[[ 53.5  36.5   2.2  -5.5]
 [ -1.3  16.3 -20.6   9.7]
 [-22.6  -0.7  39.6 -14.2]]
=>
[[-22.6  -0.7  39.6 -14.2]
 [ 53.5  36.5   2.2  -5.5]
 [ -1.3  16.3 -20.6   9.7]]

[[ 38.1  -6.6]
 [ -1.5  -4.4]
 [ -8.0 -17.3]
 [  1.9  -1.4]
 [ -1.1  17.8]
 [ -6.4   1.0]
 [ 61.2  -0.2]
 [ -1.1  -8.7]
 [  0.0  -5.6]]
=>
[[  0.0  -5.6]
 [ 38.1  -6.6]
 [ -1.5  -4.4]
 [ -8.0 -17.3]
 [  1.9  -1.4]
 [ -1.1  17.8]
 [ -6.4   1.0]
 [ 61.2  -0.2]
 [ -1.1  -8.7]]

[[  9.3  -3.4   7.7  29.9]
 [  6.4  -4.4   2.0  36.1]
 [  1.4   6.3  -3.7  11.6]
 [ -7.0   8.0  -8.0   5.3]
 [-16.6 -35.8  52.1   5.8]
 [  5.3  -2.2   4.0  29.7]
 [-26.8 -13.5  55.8  -4.4]
 [ 12.9   4.4   3.5  47.9]]
=>
[[ 12.9   4.4   3.5  47.9]
 [  9.3  -3.4   7.7  29.9]
 [  6.4  -4.4   2.0  36.1]
 [  1.4   6.3  -3.7  11.6]
 [ -7.0   8.0  -8.0   5.3]
 [-16.6 -35.8  52.1   5.8]
 [  5.3  -2.2   4.0  29.7]
 [-26.8 -13.5  55.8  -4.4]]

[[  2.5   0.3  -6.0   0.7   4.4   6.2   3.0  31.4 -10.4   2.0   1.8  -0.6]
 [ -3.4   1.2  -1.0  -3.0  27.7  -4.4   0.0  -7.1  -5.1  14.3  -5.4 -54.7]
 [ -0.4   1.1  -0.7  -0.4   0.4   1.0  -0.7   1.6  -0.2  -0.5  -1.2   2.3]
 [ 44.6  -0.1  -3.8  -3.6  -1.3   8.8 -65.3   0.4  -3.6  -0.6   4.9  -1.5]
 [  0.0   6.0  28.1  -2.4  -1.4   7.0  -4.6  -3.1  -2.0   2.3 -15.8  -1.9]
 [ -0.2  -1.3  -0.3   0.5  -0.3  -1.9   1.5  -2.8   0.8   0.3   1.7  -2.5]]
=>
[[ -0.2  -1.3  -0.3   0.5  -0.3  -1.9   1.5  -2.8   0.8   0.3   1.7  -2.5]
 [  2.5   0.3  -6.0   0.7   4.4   6.2   3.0  31.4 -10.4   2.0   1.8  -0.6]
 [ -3.4   1.2  -1.0  -3.0  27.7  -4.4   0.0  -7.1  -5.1  14.3  -5.4 -54.7]
 [ -0.4   1.1  -0.7  -0.4   0.4   1.0  -0.7   1.6  -0.2  -0.5  -1.2   2.3]
 [ 44.6  -0.1  -3.8  -3.6  -1.3   8.8 -65.3   0.4  -3.6  -0.6   4.9  -1.5]
 [  0.0   6.0  28.1  -2.4  -1.4   7.0  -4.6  -3.1  -2.0   2.3 -15.8  -1.9]]

[[-50.7  -6.1  -2.5  18.2  -3.6   2.7 -15.0  21.7   7.4]
 [  9.2 -31.1   5.9  -2.3   7.2  -3.8   3.0  14.1  19.0]
 [ 15.6  17.6  23.6   9.2 -23.7   8.8  14.2 -10.0  12.5]
 [-22.8   2.0  -1.9 -17.1  -9.4  18.9  -9.7  17.3  16.4]
 [-18.1  -1.8 -15.9  38.1  33.3 -22.5 -21.9 -11.4 -20.6]]
=>
[[-18.1  -1.8 -15.9  38.1  33.3 -22.5 -21.9 -11.4 -20.6]
 [-50.7  -6.1  -2.5  18.2  -3.6   2.7 -15.0  21.7   7.4]
 [  9.2 -31.1   5.9  -2.3   7.2  -3.8   3.0  14.1  19.0]
 [ 15.6  17.6  23.6   9.2 -23.7   8.8  14.2 -10.0  12.5]
 [-22.8   2.0  -1.9 -17.1  -9.4  18.9  -9.7  17.3  16.4]]

[[ 43.2   9.2]
 [  4.1  -5.6]
 [ -5.3 -16.6]
 [ -5.1   1.0]
 [  3.7  11.1]
 [ 14.8 -17.5]
 [-65.6  -9.4]
 [ 16.6  -1.2]
 [ -8.9  -1.1]]
=>
[[ -8.9  -1.1]
 [ 43.2   9.2]
 [  4.1  -5.6]
 [ -5.3 -16.6]
 [ -5.1   1.0]
 [  3.7  11.1]
 [ 14.8 -17.5]
 [-65.6  -9.4]
 [ 16.6  -1.2]]
---
[[ -6.3  -9.7  13.2]
 [-32.7 -16.4  42.9]
 [ -8.5 -52.5  -8.4]
 [ 50.4   2.5 -11.6]
 [-31.2  24.2  38.0]]
=>
[ -6.3 -16.4  -8.4]

[[-14.6  -9.9  -5.1]
 [ 12.6  -3.6  59.8]
 [-28.6 -29.2  30.8]
 [  4.9  -4.6  23.9]
 [-18.3   5.5 -64.7]]
=>
[-14.6  -3.6  30.8]

[[ 37.2 -21.0]
 [ 63.6 -11.8]
 [-33.5 -63.3]]
=>
[ 37.2 -11.8]

[[  0.4   0.2   7.7]
 [  5.6  -0.6  15.8]
 [ -6.2   1.0 -53.0]]
=>
[  0.4  -0.6 -53.0]

[[-19.9  -7.4  37.9  -4.3]
 [ 51.6  -1.8 -15.2  -9.8]]
=>
[-19.9  -1.8]

[[-65.6  25.0  17.3]
 [ 12.5 -20.7  41.2]
 [ 35.5  -8.9 -35.6]]
=>
[-65.6 -20.7 -35.6]
---
[[ 56.7  13.3  28.2  11.9   5.2]
 [ 47.5  25.5  24.3  20.5 -22.1]
 [ 52.4 -24.9  28.3 -12.6   1.1]
 [ 16.8 -11.7  12.9  -5.5 -60.8]
 [-13.0  24.8  44.6 -14.1 -36.0]
 [ 27.5  32.3  46.0   4.0 -21.2]]
=>
[[ 56.7  47.5  52.4  16.8 -13.0  27.5]
 [ 13.3  25.5 -24.9 -11.7  24.8  32.3]
 [ 28.2  24.3  28.3  12.9  44.6  46.0]
 [ 11.9  20.5 -12.6  -5.5 -14.1   4.0]
 [  5.2 -22.1   1.1 -60.8 -36.0 -21.2]]

[[ 22.2 -11.3  -4.6   4.3  32.1  14.4]
 [-15.9 -10.5  14.0 -22.2   8.3  10.0]
 [ 11.1  -4.1 -12.6 -39.1  23.1 -25.1]
 [  5.2   7.5  32.5 -30.5  17.4  57.1]
 [  6.5   2.2 -16.6  30.3  -5.3  -9.4]
 [  0.3  15.9  -3.1   7.5  23.0 -24.3]
 [ -7.4   9.4  -0.1 -23.9 -14.0   8.8]
 [-13.6  -6.8   3.5   7.4   9.1  11.7]]
=>
[[ 22.2 -15.9  11.1   5.2   6.5   0.3  -7.4 -13.6]
 [-11.3 -10.5  -4.1   7.5   2.2  15.9   9.4  -6.8]
 [ -4.6  14.0 -12.6  32.5 -16.6  -3.1  -0.1   3.5]
 [  4.3 -22.2 -39.1 -30.5  30.3   7.5 -23.9   7.4]
 [ 32.1   8.3  23.1  17.4  -5.3  23.0 -14.0   9.1]
 [ 14.4  10.0 -25.1  57.1  -9.4 -24.3   8.8  11.7]]

[[ 29.2  -7.7  31.7  34.4   9.3 -18.7   6.1 -23.8 -16.2 -25.4]
 [ 11.9  49.2 -15.0  -4.9  26.5  19.8  -3.2  25.0  20.5  -5.3]]
=>
[[ 29.2  11.9]
 [ -7.7  49.2]
 [ 31.7 -15.0]
 [ 34.4  -4.9]
 [  9.3  26.5]
 [-18.7  19.8]
 [  6.1  -3.2]
 [-23.8  25.0]
 [-16.2  20.5]
 [-25.4  -5.3]]

[[-51.9  -5.8 -30.7 -10.9]
 [ -5.8 -38.9  -6.3 -16.1]
 [  0.8  -2.2  -5.1  -6.3]
 [-22.6 -17.9  36.1  42.3]
 [ -4.5 -21.5  48.5  23.5]
 [ 46.1  15.9 -42.6  43.1]
 [-17.1  -1.8 -11.2  -1.5]
 [-27.7 -12.1 -32.2 -24.2]
 [ 16.3 -18.8 -13.4 -19.6]
 [ -1.1   0.6  -3.2   0.9]]
=>
[[-51.9  -5.8   0.8 -22.6  -4.5  46.1 -17.1 -27.7  16.3  -1.1]
 [ -5.8 -38.9  -2.2 -17.9 -21.5  15.9  -1.8 -12.1 -18.8   0.6]
 [-30.7  -6.3  -5.1  36.1  48.5 -42.6 -11.2 -32.2 -13.4  -3.2]
 [-10.9 -16.1  -6.3  42.3  23.5  43.1  -1.5 -24.2 -19.6   0.9]]

[[  2.7  -0.9  -3.2  -6.3  -2.7]
 [ -2.0   9.4 -12.6 -10.1  -6.2]
 [ -0.7  54.3  11.5  10.6 -49.4]
 [ -0.1 -17.6  11.9   1.0  19.4]
 [ -2.7  13.3 -16.4  -9.2  -9.1]
 [  1.0   5.3  -6.9  -6.0  -3.4]
 [ -1.1  -7.2  10.2   2.9  -1.2]
 [ -5.9  37.3  -0.7  18.3 -30.8]
 [  7.5  39.1  32.7  31.9 -31.4]
 [  3.6  -7.0   7.8   1.3 -12.1]]
=>
[[  2.7  -2.0  -0.7  -0.1  -2.7   1.0  -1.1  -5.9   7.5   3.6]
 [ -0.9   9.4  54.3 -17.6  13.3   5.3  -7.2  37.3  39.1  -7.0]
 [ -3.2 -12.6  11.5  11.9 -16.4  -6.9  10.2  -0.7  32.7   7.8]
 [ -6.3 -10.1  10.6   1.0  -9.2  -6.0   2.9  18.3  31.9   1.3]
 [ -2.7  -6.2 -49.4  19.4  -9.1  -3.4  -1.2 -30.8 -31.4 -12.1]]

[[-49.5  20.5 -10.8]
 [  6.3   2.7  17.7]]
=>
[[-49.5   6.3]
 [ 20.5   2.7]
 [-10.8  17.7]]
